128 stands for zero in the data rows.
Here are some points, each followed by its number:
132 186 135 188 134 170 130 113 107 123  97 157 114 0
 92 152  60 106  89 136 179  94 208 138 211  58 161 1
133  96 143 102 134  98 108 152 114 125 127 132 129 2
122 172 102 166 124 160 145 105 131 132 113 137 124 3
130 109 131 118 134 109 110 146 112 128 122 137 127 4
131 135 102 168 116 153 140 106 128 128 123 133 124 5
126  92 135  98 135 102 110 150 116 129 127 130 126 6
134  91 157  95 128 110 123 136 119 128 131 118 126 7
136 186 128 190 129 159 125 113 112 126  99 157 115 8
125  84 130 105 132  92 103 161 115 131 130 132 135 9
141 171 153 154 139 154 125 119 109 121 102 148 119 10
132  92 137 101 133  92 110 156 117 129 129 130 128 11
123  80 131 101 123  90 105 156 120 132 129 131 134 12
130  98 138 105 138 101 109 157 111 122 126 129 127 13
137 169 128 168 128 147 124 118 112 126 100 153 118 14
126  92 145 103 141 109 115 151 113 128 130 127 127 15
136 145 163 122 143 145 124 130 108 124 110 145 117 16
 81 129  58  96  85 139 186  91 215 148 192  62 158 17
121 106 106  99 110 121 157 108 188 134 183  85 149 18
139  98 144 101 131  94 102 152 116 125 128 131 130 19
Which three points above are nearest to each new point? Their numbers follow each, nearest first.
130 170 107 168 128 158 141 108 130 127 111 138 123 3 5 14
117 107  95 101 112 124 162 107 200 138 185  81 151 18 17 1
134 110 136 119 132 106 112 146 114 125 122 136 127 4 13 2
133 110 134 119 132 106 112 146 114 125 123 135 127 4 13 2
125  92 136  97 135 103 112 149 117 129 127 129 125 6 15 2
140  93 163 102 132 109 123 139 119 125 139 114 133 7 15 2
128 143 157 127 131 148 127 126 115 131 107 143 117 16 10 14
135 146 160 121 144 146 124 130 109 124 108 144 117 16 10 14
136 106 149 113 127 118 124 131 118 127 126 123 125 7 4 15
125 135  99 165 116 149 140 104 132 137 124 138 127 5 3 14
113  89 115 101 112  98 120 144 140 137 146 116 140 12 9 6
116 112  91  99 107 125 163 103 201 137 188  80 151 18 17 1
135  93 165  97 137 123 140 127 127 125 146 107 131 7 15 6
135 139 168 110 147 144 123 133 108 123 111 143 117 16 10 4
126 128 107 153 120 140 134 114 128 134 124 136 127 5 3 14
135 168 131 172 128 144 122 123 112 122 108 151 119 14 8 10
131 106 134 115 134 106 107 148 112 127 124 137 129 4 13 2
127 143 159 122 133 149 129 126 114 131 107 143 116 16 10 14
127 107 131 119 137 113 115 145 114 126 123 134 131 4 13 15
136  92 137 104 117 104 132 128 155 129 164 102 146 7 18 11
